The rows of D fall into several groups, and each row is roughly a mix of its group's hidden directions.
D, 99 rows:
[[ 18  -9   1   5 -19 -14   6   5   2  -4  25  -4 -11  17   0   8]
 [-16   8  -3  -1  -7 -13 -10 -13  -5  10 -25   6  17 -13   4  -9]
 [-12   2  26  -2   7  -4   2  -1  10 -11 -20  19   0  -7   8 -13]
 [  4   2   7  15 -15 -18   7  -2  10  16   6 -15  19  -2  13 -11]
 [ 13   5 -13 -23  -5  -1 -14   2  -1  10  25   7   8  -6  -2  12]
 [ 16  -8  -6  21 -17  -3   5   8   8 -11  20   0  20  -2   1   0]
 [ 11 -27   8  -3  10  -6   0   7   5   1  22  12   1  16  10   9]
 [  0   1 -22   6 -19  14 -16   6 -14   5   6   7  -1  -6 -17  14]
 [  7  -5  -1  -7   3   6   6   4  -3  -6   1 -27 -12  26   4  18]
 [-13 -14  17  -2  22  10  -3   7   4   9  -7  25  -5  -5   5  -4]
 [ -9  16  20 -12  10   2   2  -3   6   0  -6  17 -17 -16  -3 -17]
 [  4   2   0  16  -6 -15   0 -20 -11  -2  10 -10 -23   6 -10 -17]
 [  3  15 -12   9 -27   9 -14   3  -7  13  12 -11   0  -9 -12   4]
 [ -5   4 -14 -18  -7   1  -9   4  -2 -11 -18  19  19 -10  -1  14]
 [  0  -2  23   9   8   9  -7  -6  -1   0   5 -24 -17  18   5  -6]
 [ -8   4  -4  16  -3  -6  -3 -19 -15   3 -12 -22 -17   9  -7 -11]
 [  5  11  15   0  -5  -8   9   2  13 -17   6  24  -4 -17  -3 -16]
 [ -4  21  -1   7  -7  12  -4  -6  -9   6  -1 -21 -24  -3 -15  -8]
 [  5  -9 -11  13  -2  -5   6  -6 -12   0  15   0 -31  10 -16  -2]
 [ -1  21   9  -3  -2   6   5   9  14  22   9  -3   9 -23   3 -12]
 [ 14  -9 -12  -4 -14 -18  17   9   8 -11   5   2  18   8   8  14]
 [  7   1 -11 -14  -4 -16 -19 -19 -14  14  13 -12  -2  10   0   4]
 [  4  -7   1  15 -16  16  10  28   9   3  12   9  -3  -3  -5  11]
 [  9  -9  -9  -6 -12 -21  -4  -6  -7  -5  17  27 -10  -1  -9   1]
 [  0 -14  16   3  17  10  -1   1   3  -7  -6 -21   3  23  15   7]
 [ -9   3  14  -4  11   1  -3   0  12   4 -16   6  29 -13  16  -9]
 [ -8   6  -6   0  -5  -6  -3   2   3  32   0   9  18 -22   3  -7]
 [-15  13   9   8  -1  -7   5  -9   3  -5 -29  -1  10 -12   5 -18]
 [ -8  12 -13  -4   9   4 -13 -22 -15 -11 -19 -15   4  -2  -6  -6]
 [  3  10   8   9  10   9  -3  -2  11   9  10 -15  25 -14  10 -16]
 [-11  17   8  -8  -2  12 -11   5   7   0 -19   8  21 -20   4  -3]
 [ -5   4 -10  -6  19   1 -10 -23 -17  -8 -12 -17 -10   8  -5  -5]
 [-12  -1  -3   6   2   4  -7  -3  -9   5  -3  29 -18 -16 -16 -10]
 [  9  -9  11  14  11 -14   8  -9  10   4  15 -14  14   5  15 -17]
 [  0 -12   5  -5  26  -7  17  -7   1 -20  -9   5 -14  12   3  -5]
 [  3  14  11 -19   4 -12 -15 -18   1   8   1 -18  12   2  13  -8]
 [-14  -8   1 -10  30   8   2   1   3   5 -19  13  13  -8   8  -2]
 [ -9   2  26 -16  13  15 -17  -1   0   0  -9  -5 -13  11   7   5]
 [  4  -6  -6 -25  -6 -27  -5 -12  -6  -6  -5   8   1  13   6  11]
 [  0 -25  -5  24  11   9  11   5  -4  -8  -2 -10  -4  19   0   6]
 [  2  14  23  -2   8  -3   0 -10  11  -8  -4 -22  11   1  14 -15]
 [ 11 -10  13  -8  19  -1  18  12  16   6  21   1  -6   7  10   0]
 [ -9  27  -3   1  -4  11  -7  -7  -2   2 -17 -18  11 -17  -4 -10]
 [  9   1 -15 -13  -6   4  14  20  11  -8   2   7  20  -5   3  19]
 [-18  19  11   8   0   7  -1  -6   0   2 -27  -6   0 -14  -1 -16]
 [  4  18   6   1 -32   5  -3  14   4   6  10   1 -14  -8 -10   4]
 [  2  -2 -12 -12  -4  19 -24   9  -6   4   8  11  14  -6  -4  19]
 [  2  -4   6  -9  -4   3  -5  14  14  -2  -1  15  32  -8  13   9]
 [ -4  14  12  12 -18 -18  -3 -14   3  -5 -11  -1  11 -11   4 -20]
 [  0 -21 -13   5  -3  10 -15  11  -5   6   6  16  20   0   1  17]
 [ -4  -3  15  24  -9   1 -14  -4   5   7   0  -6  24  -6  10 -14]
 [ -8   1  -6   1  12  36  -5  17   0   0  -7   1   7  -8  -5  11]
 [-14  10  21 -16   6  17 -13   8   5   9 -13  13  -4 -10   3   1]
 [  8   1   0 -20 -17   2   6  22   7   2   7   7  -8   8   0  25]
 [  2  -6  -5   8   6  -4 -12 -22 -18 -12   3 -10 -21  15  -9  -6]
 [ -3 -27   0   8   6   9  -1   8  -8 -10  -2  15 -18  17  -5  14]
 [  3  -1  10   8   6   5  21  13  10  21  15 -13 -18   3   2  -5]
 [-11  18   2  -8 -13  16  -8  13   3   2 -16  14   7 -21  -6   5]
 [ 15   5   3   3  20   7   3  -9   4  -6  24 -24  -3   5   1 -11]
 [-16  11   0  -7   2   9   1   7   4   2 -23  20   9 -23  -2  -4]
 [ -5   6  27   7   8   2  11   7  17   3   1  12  -4 -14   6 -20]
 [ 10  -9   6 -23  16   1 -16  -1   4   4  17  -1  14  10  14  11]
 [-11  -3  -1  -9  16  -2 -13 -14 -10   2  -7  28 -11 -11  -8 -10]
 [ -9  25 -12  -4   1  19  -2   0  -6  12  -9 -14  -7 -16 -13  -3]
 [  4  -5  -1  18 -19  12  17  27  10   4   5  -4   0   2  -2  12]
 [  1  11  -9  -7  -2 -15   3 -19 -14  -3  -2 -11 -28   7 -11  -7]
 [ 12 -15   2   8 -10 -19  17   9  13  -4   9   0  18   9  14   4]
 [ -3  -8 -11  -8  10   2  -5 -11 -18 -12  -8   0 -26  16 -11   9]
 [ -5   5   8   0  14   1   9  -8  -5  -1   1   2 -37   1 -11 -13]
 [ 11  -6 -18 -10  -5  -8 -14  -8 -12  15  21 -11  -1  12  -2  12]
 [-17   8  -7   9   1  -5   8  -5  -1   9 -24  12   6 -22  -5 -16]
 [  3  10 -16 -15  -1  16  11  22   9   5  -1  -1  15 -10   0  17]
 [ -3  -1  -1   9 -20 -19 -10 -14  -5  -7 -17  -8  22   5   8  -2]
 [  2  15  -2 -25   5  15  -1  15   9   7   8  15   6 -19  -2   7]
 [ -8  -7  27  -4  19  -2   0  -3   5  -1  -2  18 -20   1   4 -13]
 [ 11  -7  -6  10 -13  -5   3  -2  -9  -8  15 -14 -23  21  -9   8]
 [-12  -9 -12   3   5  10   6  14   1   1 -16  27  11 -15  -4   6]
 [  6   2 -10   1  -9 -24  25  -7  -2 -12  -5  -8 -17  11  -4  -2]
 [ -6   0  13 -12  -3 -24   1 -16  -2  -9 -22  -4  -7  15  10  -3]
 [ 15  -2   7   2  -8   8   9  14   5  -9  21  -9 -21  16  -4  11]
 [ -5  11 -11 -11 -16   4 -14  -6 -16 -13 -13   3 -17   3 -15  12]
 [  2  -8 -20  -2   5   7  -4  -6 -18 -15  -1  -2 -20  14 -15  13]
 [ 10  -3 -14  18 -17   0  -2  -2 -11   2  19 -15 -15  10 -13   4]
 [-17  -5   0   4   8  16 -10   2 -10   0 -15  24 -15  -9 -13  -1]
 [  5  -1   3  -2   8  -6  21  11  19  13   5  -8  24  -5  16  -3]
 [  8  -3  -2  -7  -6 -16  11  -5  -7  -1  10  -6 -32  19  -6   5]
 [ -3 -14   9  10  -5   6  -1  11  -3   4  10  24 -28   2 -10   2]
 [-15   4 -13  -9   5  16  -2   7  -9   2 -19  19 -11 -11 -14   9]
 [ 13  -3  -3  15  -1 -10   9 -10  -4   0  19 -23 -16  14  -3  -8]
 [ -9   8   8  -4  11  20  -9  -5  -9   0 -12 -21 -22  11  -4   3]
 [  4 -22 -10  -4  -3   6  -2  13  -6  -8   6  18 -10  14  -6  23]
 [ -7   4  -8  -3  -5  21   1  21   1   0  -5  24  -4 -16 -13  11]
 [ -3  -9  24   8  11 -12  15  -3   8  -5  -1   9 -21   6   5 -16]
 [  0 -20   2  13   8 -12  10  -8  -7   0   0 -12 -20  25   2  -1]
 [ -8   2   2  -8  -2  -8  -9   0   5  26  -5   9  26 -15  12  -3]
 [-12   1  12 -11  -6  -4   9  16  11   9 -19  24   3 -11   7   5]
 [ -5   9 -10  16  -4   1  -4 -14 -14  13  -3 -28 -13   3  -9  -9]
 [ -4  11  -4   1  -4  -7   3   1   8  10  -2  19  21 -28   1 -14]
 [  2  11 -13   6 -22  14   4  11  -6  -5  -4 -18 -13   6 -13  15]]
Here is one row from each group, named. Which group is each of the other rows in?
[ -3   9   4  28 -14  -4  14  -3   4 -16 -14  -7   3  -7  -4 -17]
(50)
[  9   6  10   7   2  -6  16  -6   3 -14   8 -22 -23  14  -2  -9]
(74)
[  5  17 -11   5 -12   4  -1  -8  -7  -9  -4 -36   1   8  -5   3]
(128)

[  7  -2 -22  -2  10  15 -21 -11 -16  -5  15  -6   4   1 -11   6]
(74)
[ -6   8  16  -2   5 -11   4  -3  14  16  -8  -3  22 -12  17 -16]
(74)
[  0   1  -5  -8 -17  -4   0  15   8   0  -2  30  16 -16   0   9]
(128)
[ -7  -9  12   8  -7   1 -16   2   0  -3   0  36   0 -12  -4  -6]
(128)
[ 12  -4   4  -1   5   8   9  13   9 -18  21  25  -9  -7  -7   0]
(50)
[  9  -1 -13  19 -23  -2 -10  -3 -10  11  18 -17   0   6  -7   3]
(74)
[ 15 -10 -14  -8 -14 -20 -12  -8  -6  -4  15   2  14  11   4  13]
(50)
[ 10   7 -18  16 -24 -15   7  -3   0  -3  11   1  14 -12  -7  -8]
(128)
[  5 -15  -9   3   1 -11  -7 -16 -17 -13   4  -2 -20  21  -7   5]
(50)
[ -8  10  10   8   1 -19  20 -11   5   1 -16  -8  -9  -3   3 -22]
(74)
[ -5   2 -11  -7  17  18  11   6  -8  -2  -4  -4 -29   5 -14   8]
(50)
